One turn sends every row of this set to another row. A few are shown first. Where does it send the rows asked after them?
Q166: -.14,-.12,-.30,-.01,.24,-.12,.01,-.15,.06,.16,-.06,-.02,.15,-.04,-.15,.41,-.05,-.02,.22,-.29,.12,.15,.03,.01,-.13,.08,-.12,.19,-.19,-.23
Q465: .10,.04,-.31,-.11,-.08,-.22,.01,.05,-.11,-.02,.01,-.14,-.03,-.01,-.14,-.06,-.26,.12,.08,-.18,.05,-.03,.04,.26,-.25,-.36,-.29,-.13,.26,.02
Q861: -.20,-.03,.12,-.10,-.12,-.07,.06,.12,.14,-.17,.11,.24,.03,.20,.33,-.14,.21,.09,.26,.13,-.19,.10,.03,.12,.04,.26,.14,-.15,.12,-.22
Q924: -.15,-.22,-.09,.01,-.07,.14,-.15,-.08,-.24,.09,.06,-.23,.16,.00,-.18,.25,-.05,-.11,.09,-.38,.12,.14,-.28,.24,-.13,-.07,-.05,.19,-.07,-.23
Q278: .10,-.02,.22,.07,.05,-.06,.09,-.18,-.01,.06,-.39,-.01,-.18,-.20,.01,-.37,-.13,-.11,.06,-.14,-.13,-.04,-.12,.09,-.22,.20,-.09,.05,.05,-.20
Q217: -.11,-.09,.08,-.18,-.29,.04,.16,-.01,.11,.06,.10,.10,.00,.08,-.01,-.11,.01,.09,.41,.02,-.27,.13,.25,.03,-.03,.28,.15,-.13,.22,-.17
Q875: .11,-.06,-.16,-.19,.01,-.08,-.06,.18,-.21,.09,.00,-.18,-.20,.01,-.05,-.03,-.20,-.06,.07,-.15,.34,.15,-.12,.22,-.06,-.45,-.07,-.06,.30,-.12
Q346: .06,-.19,-.19,.10,.13,.02,-.11,-.10,-.12,.08,.00,-.25,.06,-.07,-.02,.26,.07,-.16,.01,-.22,.33,.17,-.02,.09,-.11,.06,-.10,.36,-.12,-.24
Q534: -.23,.28,-.17,-.03,.33,-.03,.14,-.01,-.19,.20,.02,.20,-.08,.14,.00,.08,.02,-.19,.05,.24,-.07,-.16,-.26,.26,-.17,.06,-.02,.13,-.06,.25
Q886: -.14,-.16,-.22,-.15,.02,-.10,.28,.11,-.01,-.08,-.08,.03,-.26,.25,.14,-.11,.11,.14,.10,-.17,.01,-.24,-.12,-.19,.11,-.07,.25,-.37,.09,-.03
Q38: -.10,.03,.02,-.16,-.10,-.39,-.28,-.16,.22,-.17,.06,.08,.00,-.19,.13,-.12,-.14,-.06,-.06,-.06,-.22,-.14,.11,.26,-.03,-.24,-.06,.02,-.07,.01
Q42: -.01,-.10,-.14,-.33,.07,-.07,.05,.09,-.13,.16,-.07,.19,-.19,.19,.16,-.13,.00,.02,-.10,-.01,.02,-.09,-.28,-.11,.09,-.08,.26,-.46,.13,-.18
Q5: -.05,.12,.15,-.08,-.07,.00,.22,-.10,.07,-.04,.32,.14,.24,.10,-.11,.43,.16,-.03,-.25,-.22,-.03,-.02,.20,.22,.03,.07,.00,-.07,.07,.14
Q499: -.09,-.19,.13,-.38,.27,.01,.05,-.09,.13,.21,-.16,.40,-.12,-.14,-.24,.08,-.04,.07,.21,-.11,.20,.07,-.04,-.08,.19,.06,.00,.04,-.15,.03
Q267: .12,-.08,.07,.28,-.13,-.04,.14,-.13,-.04,.18,-.22,.00,-.06,-.24,-.12,-.30,-.17,-.10,.20,-.04,.03,-.08,.02,.09,-.18,.34,.02,.02,.13,-.10
Q778: .04,.26,.03,.12,-.07,.23,-.08,.22,.13,-.20,-.08,.09,-.07,.08,-.10,.09,-.03,-.13,-.21,.26,-.03,-.09,-.08,.15,.13,-.15,.20,.17,.26,.08
Q981: -.14,.30,.01,-.16,.31,-.12,.07,.05,-.15,.06,-.01,.27,-.33,.15,-.05,.20,.01,-.20,.06,.16,.11,.01,-.29,.25,-.23,-.06,.03,.17,-.17,.14
Q889: -.03,.08,.21,.06,.07,.05,.16,-.09,-.04,-.15,.29,.09,.17,.09,.17,.20,.39,-.03,-.13,-.16,.15,.01,.06,.29,-.03,.29,-.18,.09,.03,.09
Q442: .03,-.04,.16,-.05,-.22,-.33,-.28,.04,.11,-.19,.11,.02,-.13,-.25,.04,-.01,-.13,-.11,-.11,.02,-.04,-.21,.15,.19,.05,-.11,-.03,.03,-.24,-.12
Q568: -.08,.11,.21,-.02,-.14,-.01,.01,-.25,-.08,.08,.33,-.06,.23,.11,-.08,.18,.48,.05,.00,-.25,.09,.11,-.15,.19,-.04,.13,-.09,.14,-.03,.04
Q593: -.05,.01,.18,-.16,.29,.16,.04,-.02,.06,.20,-.02,.31,-.21,-.24,-.15,.01,.00,.00,.29,-.06,.25,-.08,-.09,-.06,.33,.24,-.07,.04,-.06,-.03
Q639: .04,.05,-.42,-.28,.05,.05,.10,-.08,-.21,.20,-.03,.12,-.15,.27,-.13,.02,.03,.06,-.05,.09,-.07,-.15,-.19,-.18,-.12,.07,.26,-.30,.15,.05
Q691: -.16,-.01,.10,-.04,-.18,-.18,.20,.04,.12,-.10,.16,.00,.00,.28,.12,-.14,.45,.29,.25,.07,-.10,.07,.07,-.02,.08,.10,.10,-.04,-.01,-.01
Q44: -.10,-.18,-.25,-.06,-.01,.05,.09,.15,-.20,-.11,.01,-.09,-.19,.09,-.06,.03,-.34,.03,.11,-.37,.21,.02,-.25,.23,-.03,-.33,.09,-.20,.21,-.03
Q365: .08,.10,.07,-.02,-.28,.11,.00,.23,.08,-.12,-.08,.20,-.04,.08,-.28,.25,.00,-.22,-.16,.13,.17,-.16,.09,.07,.03,-.18,.21,.15,.26,.12

Q465 turns into Q639
Q924 turns into Q44
Q499 turns into Q38
Where do these go?
Q778 turns into Q593
Q42 turns into Q861

